(in the rows, 128 means zero)
Which row each row swaps with, under one turn or mirror
The rows were stretched afterwards, more along some directions than others.
z_928: [129 125  96 127  94 118 136 127 124 127 135 122 131 135 161 142 129 141]
z_820: [132 126 149 123 135 186 134 128  99 127 157 145  95 134 126 117 104 143]
z_395: [126  95 158 145 139 136 130 104 120 147 103  96 113 105 113 132 108 136]
z_781: [161 122 103 113 149 121 147 138 138 142 160 157 160 123 144 140 117 107]
z_121: [127 140 106 120  73 119 117 154 110 111 136 119 107 127 147 112 131 122]
z_473: [124 104 158 132 186 138 170 101 129 138 123 119 128 125 103 146 112 153]
z_977: [135 133 116 123 145 174 137 119 117 112 155 153 137 159 143 160 122 150]
z_724: [146 138  84 119 100 116 139 158 113 129 148 106 122 145 141 134 119 103]
z_302: [106 126 141 126 130 157 126 107 117 130 125  73 118 147 135 129 111 166]
z_867: [160 130  83 119 130 154 140 159 136 121 161 134 146 159 151 143 133 113]
z_145: [132 135 112 123 174 173 152 129 154 127 142 110 141 170 116 146 133 124]
z_200: [157 108  98 128 121 107 148 109 111 167 148 150 141 113 149 154  87 109]
z_270: [139 113 161 129 140 179 150 108 103 113 154 173 132 136 132 124 118 170]
z_336: [132 111 130 121 156 140 149 103 128 131 119 153 143 127 126 147 112 145]
z_381: [141 122 122 118 128 117 140 135 119 137 112  79 106 113 131 131 108 113]
z_873: [150 136  97 144 149 139 133 138 141 134 132 154 175 141 139 147 144  89]
z_27: [126 124 137 129 116 123 112 124 133 196 152 128 111 128 113 136  77  90]
z_708: [132 138  89 133 163 186 149 119 129  99 136 131 165 172 147 154 157 160]
z_656: [142 131 108 143 138 132 113 143 136 130 108 105 142 137 125 125 137  93]
z_838: [141 120  91 135 149 133 132 150 156 144 136 121 132 138 132 150 133 104]
z_225: [118 104 188 150 167 148 135 105 130 127  98 108 114 106 103 118 132 136]
z_186: [120 112 146 150 148 168  99 115 128 159 145  96 100 157  91 119 136 136]
z_764: [122 119 134 131  98 109 115 140 126 150 124 116 117 112 109 107 107 109]
z_98: [125 117 139 137 178 163 149 104 129 147 131 100 140 148 104 120 111 141]
z_419: [122 118 159 102 149 119 152 133 136 144 129 131 113 111  91 108  99 119]
z_35: [158 122  98 139 146  98 141 122 146 155 135 140 150 133 132 162 136 101]
z_158: [126 111 154 134 121 129 104 130 125 149 142 131 122 125 110 110 124 106]
z_537: [153 103 155 135 190 123 168  99 144 154 129 149 166 131 113 149 122 146]
z_634: [140 110 119 157 140  96 123 114 144 163 126 123 142 145 123 162 134 112]
z_266: [142 130 137 103 185 172 175 109 131 127 146 111 163 160 126 132 113 160]
z_25: [128 105 162 159 162 144 129 116 145 139 107  99 136 130 109 121 149 114]
z_309: [129 143 123 139 137 166 126 125 128 164 166 151 151 171 127 140 117 121]
z_904: [151 115 134 125 157 123 159 117 139 164 126 126 148 146 109 143 117 115]
z_675: [138 123 104 164 150 195 101 130 125 134 166 141 134 174 133 146 166 132]
z_209: [141 147  97 100 125 170 123 138 115 129 165 117 130 168 137 124 111 139]
z_989: [141 109 174 127 194 142 132 106 145 174 138 156 146 113  93 129  95 107]
z_836: [142 138  92 121 124 107 136 146 130 152 159 132 133 145 127 142 117 107]
z_122: [151 120 134 166 124 131 108 137 118 124 133 145 134 114 140 118 148 120]
z_682: [125 120 111 140 147 165 129 124 141 128 142 102 128 182 123 154 139 138]
z_613: [142 123 155 145 129 127 114 133 108 151 144 156 108 111 110 104 121 114]
z_767: [136 138 129 150 155 151 108 136 132 120 139 132 144 160 110 127 157 121]
z_491: [134 118 137 125 183 174 158 114 128 139 144 108 126 157 110 149 116 138]

z_270 pairs with z_122
z_838 pairs with z_904
z_977 pairs with z_767
z_25 pairs with z_928

Which row each row swaps with, under one turn or mirror
The rows were stretched afterwards, more along some directions than others.
z_232: [144 113 124 123 127 140 137 135 109 129 115 140 131 142 137 122 125 134
 129 143]
z_902: [124 140 119  94 136 128 146 136 147 106 137 151 110 130 126 117 119 127
 123 119]
z_148: [116 132 135 112 128 142 147 121 118 133 133 148 117 117 110 142 133 123
 125 136]
z_620: [109 122 119 107 142 116 133 120 148 118 104 146 135 140 116 102 111 129
 118 128]
z_647: [154 117 132 143 124 149 148 120 116 117 126 130 136 125 134 122 133 125
 136 131]
z_831: [117 145 109  93 138 125 123 128 150 132 147 159 112 131 129 122 133 125
 104 126]
z_444: [124 115 115 105 132 111 115 108 140 122 120 136 125 135 125 115 118 133
 115 102]
z_991: [146 119 131 148 111 130 138 143 123 124 137 142 124 122 136 134 140 122
 137 129]
z_321: [139 112 121 119 125 132 125 110 116 129 136 144 114 134 135 142 135 133
 120 131]
z_788: [143 130 108 108 130 140 132 132 134 135 126 127 138 121 142 109 133 124
 127 105]
z_651: [105 136 147 127 135 116 130 124 123 130 131 149 131 128 122 120 119 119
 118 133]
z_138: [144 132 114 133 129 122 133 140 111 131 125 134 115 139 134 143 151 124
 143 122]
z_549: [126 112 141 164 125 120 150 132 134 106 123 135 125 131 114 132 137 114
 147 133]
z_378: [133 137 118 115 137 141 134 118 127 132 119 123 142 114 123 109 122 127
 113 120]
z_430: [137 115 111 122 122 115 122 120 111 118 106 129 123 147 126 127 133 126
 123 130]
z_326: [113 136 143 133 146 116 131 109 128 123 121 132 138 130 111 122 124 125
 128 120]
z_249: [151 113 107 122 106 134 131 143 116 130 115 138 115 131 120 123 137 124
 125 113]
z_596: [145 112 106 129 120 132 140 144 111 127 118 135 120 120 124 127 145 123
 144 115]
z_445: [141 143 134 119 132 129 141 135 141 105 123 131 125 120 120 120 133 115
 127 115]
z_434: [159 118 115 150 129 143 145 133 121 122 104 128 127 141 131 126 136 122
 143 139]
z_250: [113 145 138 112 156 122 132 129 142 125 127 141 122 147 122 117 107 130
 121 130]
z_997: [137 125 135 144 116 124 123 141 110 136 125 130 140 125 139 113 135 121
 128 119]
z_499: [116 128 141 123 123 117 129 133 122 137 133 146 111 122  93 128 129 130
 126 124]
z_257: [118 129 127 132 118 131 143 119 142 107 117 151 133 109 109 108 131 115
 118 139]
z_855: [129 136 124 132 126 111 122 135 135 113 117 134 135 119 113 119 132 126
 128 118]
z_667: [137 126 105  89 116 135 139 126 135 113 123 150 113 124 121 117 117 123
 104 127]
z_721: [145 115 119 150 114 147 132 134 132 125 122 135 124 104 115 117 141 116
 122 141]
z_325: [147 130 128 128 126 150 158 124 116 109 120 136 129 127 128 135 136 129
 142 145]
z_819: [119 128 127 145 133 117 111 135 143 146 132 130 130 118 125 111 134 116
 119 116]
z_349: [148 120 121 158 122 133 140 121 130 124  97 118 133 125 129 121 133 115
 140 119]
z_540: [120 152 149 120 147 135 130 122 129 132 142 139 122 130 138 131 115 126
 116 138]
z_165: [152 115 113 138 113 140 142 129 127 110 107 133 144 116 134  98 130 115
 128 128]
z_240: [125 110 101 111 127 115 114 115 127 137 136 152 107 143 147 122 141 131
 115 119]
z_577: [141 137 131 138 141 122 124 141 128 107 128 120 141 133 132 115 132 128
 134 128]
z_730: [139 115 146 163 124 129 129 137 133 146 138 127 134 118 124 125 141 118
 137 118]
z_623: [111 139 114  91 148 126 136 134 146 123 149 156 116 120 129 117 127 126
 120 121]
z_681: [149 139 138 145 129 134 142 136 121 126 138 133 118 127 137 148 157 111
 138 130]
z_65: [135 115 134 150 121 117 109 131 126 148 129 128 137 124 111 116 136 117
 123 117]
z_541: [113 122 123  90 134 117 133 119 151 114 143 153 114 147 144 109 107 126
 104 125]
z_553: [121 125 134 133 130 141 149 116 125 146 137 139 126 120 128 131 128 119
 121 128]
z_26: [135 118 115 118 113 140 130 123 124 120 142 123 121 111 132 117 134 124
 130 105]
z_751: [125 138 136 140 135 117 140 130 135 108 124 130 129 120 103 108 136 118
 140 117]
z_185: [115 113 106  88 125 115 118 112 132 113 118 153 108 134 115 108 118 138
 104 117]
z_299: [146 132 138 156 127 136 147 135 113 120 142 135 122 122 124 129 154 117
 147 139]
z_366: [146 146 135 127 133 142 126 131 122 113 123 122 138 126 123 142 140 120
 126 134]
z_958: [119 116 118 135 119 130 132 113 134 148 125 150 129 120 123 122 133 110
 113 133]
z_155: [115 140 142 118 143 114 137 128 129 126 123 130 135 142 128 123 118 130
 138 110]
z_699: [145 128 128 150 127 140 128 126 132 119 114 126 141 101  96 120 145 123
 128 140]
z_342: [138 125 118 102 119 141 120 129 124 133 122 136 140 117 127  95 108 126
 101 120]
z_385: [130 131 112 105 128 115 120 131 128 148 141 144 116 142 149 129 130 120
 112 112]
z_857: [140 121 141 140 119 137 145 135 145 121 131 130 129 132 137 134 131 108
 136 112]
z_178: [101 132 125 127 132 119 123 108 130 137 154 135 113 117 124 139 146 118
 128 117]
z_30: [160 124  99 133 120 137 129 133 136 133 130 134 128 116 130 113 155 126
 132 127]
z_229: [150 112 121 139 113 145 130 123 140 122 130 141 133 107 107 110 137 116
 116 141]

z_26 pairs with z_178
z_721 pairs with z_819
z_326 pairs with z_647
z_378 pairs with z_553
z_321 pairs with z_444

